One turn moves every row onto another: examples first, then more rows asked
z_81: [ 0.21 -1.58 -0.24  0.93  1.25  1.10  0.03  0.67 -0.51 -1.74  0.89  1.16
 -0.12 -2.77 -1.98 -1.99 -0.14  0.37  0.10  2.23  0.57  0.60 -0.59 -0.44
 -0.56  0.38 -1.55 -1.05  0.05 -0.44 -0.31 -3.09  1.15 -0.67  0.47 -0.07
  2.68 -1.46 -0.78 -0.27  0.03  1.61 -0.40  1.86 -1.48 -1.76 -2.77  0.38]
z_855: [ 1.18 -0.64  1.37 -1.11 -1.30  1.00  0.36 -0.05 -0.58 -0.60  1.84  0.66
 -2.29 -1.50 -0.44 -1.68 -1.15 -0.09 -0.53  2.90  1.98  0.80 -0.69 -0.95
 -1.56  0.77 -1.35  0.90  2.39 -1.03 -0.22 -1.56  0.86 -1.51 -0.02 -1.71
  1.72 -0.74 -0.01  1.58  2.01  1.45 -1.51 -0.28 -4.30  0.74 -0.39  1.57]
z_752: [ 0.56 -1.05  0.06  0.99  0.81  0.61  0.29  0.53 -0.34 -1.85  0.86  1.35
 -0.37 -2.97 -1.75 -2.26 -0.13  0.40 -0.30  2.49  0.40  0.63 -0.83 -0.33
 -0.51  0.25 -1.54 -0.78  0.75 -0.27 -0.41 -3.23  1.25 -0.43  0.91 -0.42
  3.05 -1.88 -0.68  0.24  0.28  1.46 -0.46  1.61 -1.29 -1.70 -2.45  0.89]
z_794: [ 0.19 -0.09 -0.84 -0.63  0.59  2.03 -2.92 -2.51  0.63 -1.41 -2.27 -0.28
  0.20  0.95 -0.18 -0.47 -0.83  1.99  0.65  1.35  1.16  1.15 -0.62  1.76
  0.14  0.79 -1.12 -0.32  1.35 -0.21 -2.77 -1.55  0.72 -0.44 -0.97 -1.77
 -2.38 -2.65  0.76  0.60 -0.59  0.02 -0.14 -1.75 -0.46  1.00 -1.03 -0.06]
z_429: [ 0.30 -0.62  0.47  0.93  1.03  0.78  0.26  0.85 -0.42 -2.13  0.76  1.31
 -0.42 -2.80 -1.88 -2.06 -0.12  0.45 -0.53  2.18  0.43  0.31 -0.47 -0.43
 -0.64  0.41 -1.49 -0.50  0.36 -0.54 -0.27 -3.14  1.38 -0.80  0.85 -0.14
  2.35 -1.38 -0.97 -0.58  0.45  1.27 -0.58  1.87 -1.15 -1.36 -2.71  0.49]
z_42: [ 0.39 -1.38  1.04 -1.39 -0.06  2.04 -0.41  0.38 -1.13 -0.52  1.57  0.27
 -1.81 -0.92 -1.13 -0.78 -1.05 -0.05  0.29  2.25  2.44  0.31  0.20 -1.36
 -1.77  1.25 -1.27  0.62  0.52 -1.73  0.21 -1.20  0.85 -2.19 -1.29 -0.42
  0.45  0.56 -0.40 -0.18  1.56  1.46 -1.62  0.44 -4.29  0.81 -1.39  0.08]
z_73: [ 0.29 -0.41 -1.08 -0.63  0.55  1.92 -2.88 -2.60  0.61 -1.24 -2.17 -0.27
  0.29  1.01 -0.19 -0.54 -0.90  1.88  0.85  1.47  1.11  1.34 -0.75  1.76
  0.18  0.77 -1.09 -0.53  1.46 -0.02 -2.97 -1.55  0.64 -0.23 -0.99 -1.93
 -1.92 -2.87  0.95  0.94 -0.68  0.21 -0.05 -1.80 -0.51  0.78 -0.98  0.21]
z_804: [ 0.81 -2.69  0.35 -0.76 -0.89  0.13 -0.55 -0.47 -0.16 -1.32  2.17  0.29
  0.21 -1.20 -0.77 -0.39 -0.34 -0.54  0.01  2.12  2.50 -0.70 -0.35 -2.36
 -0.97  2.86 -2.87 -3.12  0.77 -0.80 -0.46 -1.42  1.24 -0.42 -0.84 -1.82
  2.29 -1.64  0.05  1.81 -0.44  0.24 -1.63 -0.20 -2.89 -1.18 -0.05  0.30]
z_653: [ 0.61 -0.10 -0.97 -0.16  0.38  2.65 -2.40 -1.69  0.85 -1.56 -2.47  0.30
 -0.05  0.84 -0.76 -0.45 -1.25  2.16  0.73  0.85  0.89  1.06 -0.59  2.09
  0.53  0.83 -0.93 -0.72  1.54 -1.14 -3.06 -1.65  0.44 -1.88 -0.91 -2.63
 -1.95 -2.14  0.90  1.51 -0.17  1.72  0.43 -1.81 -0.30  0.40 -1.01  0.07]
z_38: [ 1.02 -0.92  1.68 -0.72 -1.51 -0.57  0.02 -0.24  0.09 -1.99  1.94  0.53
 -0.53 -1.36 -0.54 -0.55 -0.21 -0.24 -1.43  2.07  2.20 -1.14 -0.28 -2.17
 -1.04  2.76 -2.67 -2.01  1.64 -0.70 -0.43 -1.51  1.63 -0.51 -0.06 -2.03
  1.68 -1.56 -0.46  1.46  0.27 -0.28 -1.98 -0.27 -2.52 -0.44  0.03  0.60]
z_769: [ 0.63  0.01 -0.86 -0.23  0.20  2.52 -2.30 -1.74  0.88 -1.56 -2.51  0.41
 -0.05  0.75 -0.67 -0.60 -1.28  2.18  0.59  0.87  0.77  1.07 -0.63  2.16
  0.55  0.83 -0.99 -0.68  1.67 -0.98 -3.00 -1.70  0.43 -1.82 -0.77 -2.65
 -1.90 -2.10  0.92  1.60 -0.16  1.69  0.44 -1.87 -0.31  0.47 -0.94  0.21]
z_470: [ 0.35  0.11 -0.76 -0.55  0.33  1.80 -2.73 -2.55  0.74 -1.46 -2.23 -0.19
  0.13  0.91 -0.08 -0.69 -0.90  1.92  0.51  1.40  1.10  1.22 -0.82  1.86
  0.22  0.74 -1.13 -0.21  1.67 -0.08 -2.98 -1.57  0.73 -0.23 -0.75 -1.97
 -2.12 -2.89  0.92  0.86 -0.53 -0.01 -0.20 -1.87 -0.49  0.98 -0.87  0.24]
z_457: [ 0.62  0.05 -0.83 -0.22  0.28  2.60 -2.31 -1.69  0.86 -1.57 -2.51  0.37
 -0.11  0.80 -0.69 -0.54 -1.23  2.26  0.53  0.73  0.81  0.94 -0.59  2.00
  0.58  0.87 -0.90 -0.65  1.58 -1.12 -2.96 -1.61  0.47 -1.96 -0.90 -2.57
 -2.03 -2.04  0.97  1.42 -0.19  1.68  0.40 -1.81 -0.30  0.51 -1.01  0.10]
z_525: [ 0.71 -2.99 -0.41 -1.24 -0.29  2.02 -0.34 -0.33 -1.07  0.29  2.00  0.24
 -1.32 -1.16 -0.68 -1.39 -1.17 -0.42  1.31  2.97  2.43  1.21 -0.59 -1.12
 -1.45  0.88 -1.47 -0.39  0.98 -1.09 -0.31 -1.45  0.26 -1.42 -1.15 -1.32
  2.28 -0.62  0.36  1.81  1.09  2.23 -1.20 -0.17 -4.82 -0.29 -0.70  0.87]
z_707: [ 0.29 -1.70  1.33 -1.01 -0.52  0.33 -0.58  0.01 -0.30 -1.88  1.86  0.28
 -0.04 -0.93 -1.10  0.11 -0.29 -0.35 -0.59  1.62  2.51 -1.47  0.25 -2.55
 -1.25  3.10 -2.66 -2.50  0.23 -1.22 -0.12 -1.19  1.48 -1.05 -1.08 -1.02
  0.93 -0.63 -0.57  0.31 -0.17 -0.13 -2.03  0.19 -2.52 -0.51 -0.73 -0.49]

z_38 goes to z_707
z_457 goes to z_653
z_794 goes to z_73
Now find these:
z_429 goes to z_81
z_525 goes to z_855

